Rows are one point carried round by a steady rotation, each followed by how many steps it has turned.
The counts run from 0 to 205.
[ 2.00  1.14  1.01  0.48 -4.50  1.82  1.89  0.26 -1.13  0.32  0.90  0.67
  0.31  4.04 -1.06  1.36  0.07  0.10  0.36  0.89  0.52  4.44 -4.92  3.13
  0.75  0.88 -1.62 -2.12 -0.11  1.68 -1.46  0.79  1.67 -2.81  0.59  0.61
  3.01 -0.52 -1.16 -1.41 -2.75 -2.53  0.91 -2.56]  107
[-2.15 -3.57 -1.03  0.43 -1.74  2.83  1.72 -1.63 -2.07  0.52 -0.22  1.17
  0.38  1.72  0.59 -1.00 -2.56  0.49  0.62  5.03  1.11  0.96 -3.00 -0.30
  0.13 -0.45 -3.05  0.60  0.18  1.10  2.72 -1.29  3.36 -2.55  3.56  1.20
 -0.83 -1.05 -5.85  2.12  0.70 -0.85 -1.27  0.56]  176
[-2.33 -1.37 -2.50 -0.02  1.84  1.75  3.69 -1.12 -1.07 -0.96 -0.30  0.06
 -1.14 -1.14  1.80 -0.12 -1.71  2.41  2.34  1.50 -0.81  1.02  0.07 -0.11
  0.94 -3.67  0.92 -4.12 -1.59 -2.43  4.64 -0.71 -3.16  1.18 -0.74 -2.51
  0.84 -0.38 -1.01 -0.48  3.11  1.73 -1.22  3.63]  161
[-2.75 -2.60 -3.21 -2.32 -0.30  1.96  1.91 -0.19 -2.16 -0.25  0.26  0.76
  1.22  0.17 -2.25 -1.72 -0.66  2.21  1.51 -0.58 -0.81  3.24  0.53 -0.53
 -0.50 -2.51  2.79  0.82  1.54 -2.16  0.48  1.35 -3.36 -2.73  0.40  0.81
  0.85 -0.91 -4.97  1.48  1.69  2.75 -2.62  2.37]  29
[-0.69 -1.59 -4.26 -0.19  2.96  1.22  1.65  2.77 -1.39 -0.81 -2.21 -2.43
 -2.40 -0.28  3.24  1.24 -0.28 -0.47  2.20 -1.42  0.51 -0.61  0.41  2.97
 -1.37 -1.39  0.03 -3.06 -0.32  2.70  0.43  1.68 -4.32 -0.43 -3.48  0.89
  4.03  1.88  1.15 -0.01 -1.97  1.62 -1.04 -0.89]  7
[-0.08 -2.60  1.25  1.00 -2.04 -2.58  2.42  2.34  1.34 -0.41 -0.39  1.07
  0.87  2.52  0.81  0.29 -3.06  0.35 -2.20 -0.59 -1.82 -2.67 -0.22  0.77
 -0.10 -2.78 -3.02  1.60 -4.29  1.72  1.95 -3.29 -1.22  1.52  1.17  5.54
  1.57  1.30  1.12 -0.57 -0.51 -0.94 -0.39  0.59]  64
[ 0.10 -2.86  2.37  0.65 -1.37 -2.99  2.41  1.77  2.96 -0.69 -0.47  1.96
  0.82  3.90 -0.55  1.06 -1.55  0.81 -0.09 -0.17 -0.96 -1.56  0.33 -0.88
  0.03 -2.18 -3.44  2.83 -4.10 -0.97  1.82 -2.43 -0.63  1.69  2.48  4.42
 -0.11  2.67  0.08  0.28 -0.38 -0.74 -2.47  2.15]  62
[ 3.76 -1.96  0.26  0.39 -0.34  3.02  0.93 -2.32  1.65 -0.72  1.99 -0.05
  2.08  2.85  1.63 -0.39  0.98  0.62  1.78  3.63  0.86  3.89 -3.16 -1.74
  0.39 -2.78 -1.68 -0.86 -2.55  0.38  0.19  3.55  1.06 -2.47 -0.93 -1.77
  1.75  0.71 -0.27 -1.84 -3.73  0.25 -2.60 -0.22]  18
[-0.58 -1.13 -2.13  0.73 -3.32 -2.64  0.55 -0.23  3.02 -2.61 -2.63 -0.51
  0.32  2.15 -1.05  0.85  0.56  0.70 -2.93 -0.79 -1.30  0.10  2.84 -6.25
 -1.44 -2.98  1.21  1.45  1.48 -0.11  0.97 -0.94 -1.20  1.29  2.63  1.56
 -1.52  2.55 -1.91  0.79  1.77 -1.95  1.24  1.95]  56
[ 2.60 -1.72 -0.38  0.38  1.32  1.59 -0.12  1.19  3.24 -0.80 -2.37  0.40
 -0.73  2.47  3.31  1.61  0.64 -0.33  1.19  0.57  2.76  1.99 -1.67 -2.40
 -2.61 -0.29 -3.01 -2.88 -3.25 -3.29  4.12 -0.75 -1.14  0.82  0.03 -2.19
  3.38  1.38  2.32  0.62  0.57 -3.31  1.71  0.75]  78
[ 0.29  0.06  0.22  2.29  0.11  1.40  2.56  2.25 -0.50  0.41 -2.22 -0.38
  0.64  1.90  2.22  2.04  1.90  1.89 -1.28  2.53  0.96  2.31 -2.12 -3.33
  1.08 -1.94 -1.20 -4.11 -2.60 -0.68  3.68 -2.39  1.10 -2.01  2.37 -4.06
  2.55 -0.94 -1.34 -1.38 -0.53  1.68  0.02  0.06]  168
[-1.13  0.25 -1.58 -2.42 -0.85  1.60  2.62  2.66 -2.23  0.85 -2.44 -0.91
  0.95  1.32 -0.33 -0.30 -0.88  4.63 -0.74 -0.74  0.51 -1.23 -0.01 -1.70
 -4.11  0.07  1.09 -1.64  3.06 -0.13  4.35 -1.49 -0.90 -2.64  0.71  0.45
 -3.24  1.35 -3.84  2.58 -1.05 -1.75  0.76 -0.90]  184
[ 0.56  1.14 -4.71  2.92  0.74 -2.29 -1.34  1.36 -0.82 -4.19 -1.34 -0.44
  0.05  0.20  1.00  1.17 -0.93 -4.03 -3.03 -1.11  0.97  2.20 -0.87 -1.79
 -1.59 -1.83  0.45 -3.56  0.01  0.29  1.22  1.09 -4.85  0.65  0.09  3.14
  3.37  1.01  0.17  0.35 -1.78  1.33  1.38  0.23]  139
[ 2.01  0.70  1.12 -0.29 -1.00 -0.62  2.30  1.28  2.24 -1.70 -1.16  0.75
  0.31  3.83 -1.38  1.21  1.42  2.17  0.75 -2.18 -0.89  1.59 -0.87 -0.83
 -2.00  1.32  2.44  0.38  2.29 -0.18 -1.72  1.91 -4.08 -0.79 -1.46  2.61
 -0.96  6.45 -2.38  1.58  1.01 -0.54 -2.10  0.53]  121
[ 3.12 -0.60 -1.78 -2.86 -3.16  1.17  2.70  0.98 -0.70  1.52 -0.12 -2.25
 -0.97  3.05 -0.21  1.89 -0.30  3.59  2.11 -1.67  0.65  2.45  0.37  0.98
  2.60 -1.78  0.88 -4.52  4.14 -0.84  0.82 -0.72  1.49 -0.61  0.36 -3.98
  1.33 -1.04 -0.89 -0.68 -1.30 -0.57 -0.33  1.33]  100
[-1.48 -2.83 -4.50 -0.37  0.84  0.15 -0.41 -0.81  1.28 -1.57 -1.89 -0.91
 -3.01  3.57 -1.04  0.46 -1.35 -3.40  2.05 -0.75  1.82 -0.12  1.62 -2.16
 -2.32 -0.22 -1.88 -0.62  2.33  1.88 -2.07  2.40 -1.95  1.97  2.36  0.85
  1.81  3.85 -1.98 -0.65  1.34 -3.03  1.65  1.66]  204
[-2.05 -1.40 -0.55  3.97 -0.91  2.31  1.34  1.53 -2.30  0.39 -2.81 -0.55
  0.92  0.83  2.39  1.04  3.16  2.33 -2.64  2.54  1.42  3.34 -1.04 -2.78
  1.45 -1.82 -1.48 -2.08 -1.16 -0.16  1.54 -3.39  2.95 -2.23  3.36 -2.24
  2.96 -1.09 -1.29 -1.31 -0.24  1.03 -0.67  0.55]  170
[-1.50 -0.10 -4.30 -0.65 -1.81  2.27  0.64 -1.09 -0.58  1.92 -0.55 -1.29
  2.14 -1.25  0.20 -2.01  0.26  0.00 -2.27  2.12 -0.26  3.56 -0.58 -0.09
 -0.14 -3.70  1.64  1.31 -0.49  1.37 -0.20  2.36 -0.63 -4.94 -0.14  1.50
  2.21 -1.53 -2.39 -1.13 -3.74 -0.07 -4.51 -1.69]  24
[-0.67 -2.28 -2.13 -1.62  4.19 -0.31  3.37  0.86 -0.22  0.98 -0.76 -0.64
 -3.28  1.42  1.31 -0.36 -2.81 -1.32  4.26  1.02  0.68 -0.62 -2.20  2.05
  0.45 -1.33 -1.97 -0.84 -3.47 -0.10 -0.82  0.49 -4.95  0.74 -2.75  2.23
  3.09  2.05 -0.62 -0.14 -0.65  0.40 -2.09 -0.17]  4
[ 2.46  1.81  1.58 -0.20  0.26 -1.73  4.14  1.92 -0.45 -0.95 -0.72  0.94
  1.19  1.80 -0.91  2.25  1.53  2.75 -1.77 -1.02 -2.22 -0.95  0.02 -1.90
 -0.10 -2.45  0.22 -0.31  3.38 -0.22 -3.32 -0.71 -0.41  2.94  0.01  2.68
 -0.31  3.78 -0.29 -0.19 -4.66  1.34 -3.75 -1.58]  126
[ 2.05 -0.35 -2.68 -2.77 -3.19  0.79  2.48  1.60 -0.20  2.26 -0.98 -3.40
 -0.97  2.57  0.34  1.68 -0.16  3.48  1.65 -2.79  1.23  2.19  1.44  2.17
  2.22 -1.90  2.27 -3.97  3.84 -0.39  1.38 -0.90  0.46 -1.37  0.25 -3.08
  1.54 -0.55 -0.46 -1.10 -1.31 -0.87 -1.10  1.64]  99
[-3.42  1.15 -0.23  0.42 -1.44 -0.71  3.49  2.23 -0.36  0.73 -1.17 -0.30
 -2.40  2.47 -1.55  1.90 -0.61 -1.71 -0.66  0.25 -0.97 -1.41 -2.23  0.82
 -1.57 -1.11 -3.67 -1.27 -0.43  3.45 -1.75 -0.39 -1.41  0.42  2.37  2.01
  2.65  1.07 -0.66 -3.35 -2.88 -4.37  1.88 -2.97]  197
[ 1.87  1.87 -0.37 -0.53 -1.65  2.81  2.58  0.86 -2.77  0.76  0.23  1.66
  0.65  1.98 -1.08  1.21 -0.14 -0.93 -1.56  2.39  0.27  3.33 -5.21  1.58
 -1.11  1.12 -2.05 -1.84  1.55  0.68 -2.08 -0.43  1.30 -2.56  1.09  1.26
  3.18 -1.16 -2.32  0.52 -3.45 -2.01  0.76 -3.47]  109
[ 2.23 -2.47 -0.41  1.30  0.42  1.68  0.17  1.61  2.37 -0.78 -2.56  0.23
 -0.52  1.63  3.54  1.34  2.14  0.60 -0.66 -0.13  2.15  2.12 -2.10 -2.87
 -3.00 -0.29 -2.46 -2.22 -3.27 -2.06  3.20 -1.38 -1.30  0.86 -0.66 -1.25
  4.06  1.32  2.46  0.89  1.43 -3.66  2.42  0.20]  79
[ 1.38 -2.12 -1.39 -1.39 -1.64  1.50  0.33 -1.45  2.74  2.24 -2.79 -1.66
 -0.22 -0.37  3.24  1.14  1.91  0.86 -0.28  3.36  1.22  1.35 -0.66 -2.15
  0.65 -2.68 -2.29  1.17 -0.42 -1.71  0.29 -1.39  3.76  0.26  0.73 -1.20
  3.00 -0.60  0.94  1.50 -1.80 -5.02 -3.08 -1.59]  84
[-0.21  0.68  0.24  1.56 -1.16  0.06  1.99  2.11  1.35 -1.52 -1.11 -1.41
  0.58  1.80  2.47  3.46  1.21  1.10  1.57  1.66  0.01  2.12 -1.96 -1.09
  1.71 -1.72  0.30 -4.61 -2.79 -0.24  6.06 -0.29 -0.36 -2.81  1.46 -4.57
  1.81 -0.41  0.11 -1.37 -0.44  1.49 -0.61  0.54]  166
[ 2.16 -2.54 -1.62  2.30  0.67 -1.39 -2.01 -2.43  1.25 -3.20 -2.03 -0.36
 -0.21  2.65  1.12 -0.50  0.75  0.32 -0.28  1.71  1.72  4.03  1.03 -5.25
  1.15 -3.26  0.33  0.88 -1.49 -3.11  0.06 -0.35 -1.42  3.62 -0.57  1.98
  1.11  1.93 -0.76  3.00  0.37  1.54  0.41  1.16]  145
[-1.96 -0.27 -0.81 -1.97 -1.07  2.16  2.87  2.74 -2.34  0.92 -2.17 -0.87
  0.07  1.22 -0.83  0.02  0.19  5.87 -0.12 -1.65  1.11 -0.53  1.42 -1.67
 -3.92 -0.20  0.83 -0.95  3.34 -1.15  3.30 -2.32 -0.55 -1.37  1.18  0.74
 -3.57  1.45 -3.08  1.40 -1.36 -2.08 -0.13  0.47]  185
[ 1.99 -3.14 -1.58  2.36 -0.95  3.77  0.19 -2.12 -0.22 -2.91  0.39 -1.36
  0.36  2.10  2.65  0.35  2.75  1.91  2.43  0.55  1.19  4.40  0.34 -1.35
  0.21 -3.47 -0.86 -1.86  0.49  1.33 -1.20  3.37  1.15  0.62 -2.12 -1.96
  1.80  1.32  1.13 -1.65 -1.56  1.30 -0.86  1.73]  15
[ 0.11 -3.08  1.23 -1.27 -2.77 -2.93  1.26  0.25  3.00 -4.00 -0.80  1.30
  1.83  2.21 -0.45  2.11  0.81  1.07  0.61 -0.41 -2.29 -1.75  1.37 -4.07
 -0.84 -3.57 -2.05  1.92  0.49 -1.17  1.61 -0.93  1.56  2.44  2.49  2.63
 -2.11  1.24 -1.08  2.35  0.00  0.29 -1.74  2.17]  59
[ 2.19  0.28 -4.09 -1.19  3.68  2.03  0.12  0.63 -0.24  0.00 -2.87 -3.24
 -1.79  1.52  2.43  1.08 -0.70  0.53  3.07  0.51  2.72  1.19  1.88 -0.30
  0.01 -2.83  1.25 -4.01  1.23  0.20  1.12  1.30 -2.21  0.50 -1.62 -3.17
  2.94  2.44  0.98 -0.29 -3.84  1.42 -1.46 -0.97]  10
[-1.54  1.83  1.34  0.86 -1.42  3.37  2.90 -2.44 -2.65 -2.44 -0.13  3.23
  0.41  1.69 -2.85  1.46 -2.34  1.03  0.39  4.24 -1.50  1.41 -0.56  0.35
 -0.95 -3.75 -0.87 -0.65  2.16  1.92 -0.04 -1.11  2.51  3.43  4.11  0.50
  0.73 -0.28 -1.71 -1.17 -1.26  1.45  1.56 -0.86]  43
[-0.65 -1.93  0.20  0.79 -2.26 -2.59  2.71  3.18  0.41 -0.33 -0.70  0.83
  1.05  0.89  1.05  1.25 -3.15 -0.19 -2.54 -1.03 -1.76 -3.54  0.28  1.89
 -0.88 -3.20 -3.14  1.01 -3.46  1.94  2.18 -3.05 -0.66  2.13  1.34  5.35
  1.84 -0.14  1.83  0.25 -1.47 -0.73 -0.85 -0.38]  65
[-1.08  0.40 -0.18  1.37 -1.98  0.40  1.83  1.05  1.59 -2.40 -1.26 -1.61
  0.38  1.36  2.75  3.48  1.15  1.64  2.30  0.34 -0.61  2.56 -0.82  0.40
  1.37 -2.23  0.54 -4.52 -2.93  0.15  5.87  0.46 -1.15 -2.58  0.69 -3.81
  1.61 -0.49  0.51 -1.10  0.44  1.50 -1.15  1.74]  165
[-2.42  1.77 -3.51  0.22 -1.74  2.69 -0.21 -1.42 -1.91  1.45 -1.76 -0.04
 -1.67  0.65 -2.42 -0.55  0.51 -0.90 -1.44  1.18  1.41  4.63 -1.07  1.33
 -1.63  0.89  1.61  0.24  4.28  0.09 -3.62  0.83 -0.88 -1.92  1.22  2.86
  2.09  1.60 -3.25  0.83 -0.93 -3.67 -0.97 -1.47]  113
[-0.32  2.08 -2.53  2.34  2.34 -1.72  0.21 -0.52  0.00 -2.71  1.13  2.40
 -0.55  1.40 -1.25  1.36 -3.44 -4.98 -0.11  0.22  0.57  1.94 -1.40  0.65
 -1.07 -0.39 -1.30 -3.22 -1.66 -1.35  0.49  1.16 -5.13  1.39  1.21  2.81
  1.86  2.56  0.10 -1.61 -2.30  1.23 -1.81  1.84]  136
[ 0.89  0.96 -5.39  2.37 -0.18 -1.83 -1.95  0.63 -0.52 -5.28 -1.91 -0.68
  0.15 -0.15  1.23  1.80  0.57 -3.39 -2.79 -0.83  0.93  1.81  0.50 -2.66
 -1.58 -2.10  0.44 -3.10  0.95 -0.07  1.65  1.03 -3.47  0.84 -0.26  2.68
  2.88  0.29  0.25  1.74 -3.09  1.85  1.36 -0.03]  140
[ 0.45  0.41 -3.22 -3.13 -2.19  0.47  1.49 -2.38 -0.37 -1.51 -1.11 -0.13
 -1.39  1.13 -2.05  0.16 -1.19 -1.08  0.73  1.31 -1.05  2.26 -2.10 -0.19
 -1.85  0.32  2.10  0.18  6.12  0.97 -1.60  2.77 -0.84 -0.53 -0.29  2.23
  0.28  1.77 -4.92  3.62  0.79 -2.37  0.56 -0.87]  116
[-1.35 -0.02 -4.90 -2.24 -2.23  1.67  0.77 -1.70 -0.78  1.91 -0.33 -1.74
  1.38 -0.95 -1.34 -1.73 -0.74 -0.13 -1.82  2.43 -0.14  2.77 -0.46 -0.53
  0.00 -4.01  2.40  1.30  0.03  0.91  0.04  2.37 -0.69 -4.65  0.59  0.89
  1.73 -2.54 -3.45 -0.65 -3.33  0.10 -3.73 -1.69]  25
[ 1.56 -4.52 -0.11  2.97 -1.53 -0.72 -0.94 -2.55  1.38 -4.71 -0.99  0.17
  1.39  1.92  2.75 -0.47  1.15  0.99 -0.53  1.45  0.19  2.81 -0.44 -2.97
  0.75 -3.95 -0.28  1.70 -2.47 -0.59  0.21  0.62 -0.19  2.89 -2.07  3.57
  1.48  0.97 -0.09  3.82  0.59  1.53 -0.33  0.41]  147
[-2.28  0.45 -3.31 -1.69  1.31  0.78  2.60 -2.34 -0.02  0.44 -1.05 -1.26
 -1.15 -1.83  1.46  0.25 -3.79  2.09  2.08  2.76 -0.85  0.05  1.09  0.18
  1.06 -5.01  2.02 -2.80 -0.67 -2.10  4.59 -0.70 -2.66  1.71 -0.83 -1.71
  0.22 -0.78 -0.72  0.23 -0.18  1.02 -3.03  1.71]  159
[ 0.00  1.80 -3.34  2.84  2.21 -2.15 -0.04  0.22 -0.09 -2.54  0.07  1.96
 -0.83  1.87 -0.70  0.99 -3.00 -4.85 -1.35  0.12  1.41  2.07 -1.28 -0.38
 -1.04 -0.64 -0.70 -3.35 -1.74 -0.81  0.56  0.97 -5.86  0.68  0.72  3.24
  2.58  2.15 -0.35 -1.29 -1.71  1.15 -0.06  1.33]  137
[ 1.27 -3.00 -1.75 -2.06 -0.50  1.78  0.89 -2.46  2.93  3.11 -2.07 -0.99
 -0.70  0.01  2.91 -0.08  0.82  0.88 -0.20  4.44  0.91  1.22 -1.16 -2.65
  0.89 -2.40 -2.43  1.59 -0.59 -2.12  0.04 -1.97  3.63  0.73  0.77 -0.94
  3.12 -0.52 -0.33  1.30 -0.93 -5.05 -3.27 -1.06]  85
[-0.72 -2.43 -1.53 -1.93  3.50 -0.75  2.40  0.32  0.24  1.21 -0.54 -0.77
 -3.39  1.54  0.74 -0.19 -3.10 -1.56  5.56  1.54 -0.32 -0.28 -2.03  2.63
  0.83 -1.19 -2.76 -0.12 -3.07 -1.16 -0.96  0.76 -3.67  0.78 -2.64  2.63
  2.13  1.52 -0.63  0.52 -2.02 -0.37 -3.60 -0.72]  3
[ 1.01  0.84 -4.73  1.66  0.40 -2.05 -2.72  0.33 -0.30 -4.93 -2.63 -1.02
  0.41 -0.27  1.45  2.29  0.97 -2.82 -1.92 -0.30  1.37  2.51  1.36 -3.10
 -1.54 -2.10  0.79 -2.33  1.69 -1.38  1.77  0.64 -2.32  1.88  0.34  2.07
  2.29  0.32  0.32  2.05 -3.79  2.11  0.11 -0.38]  141
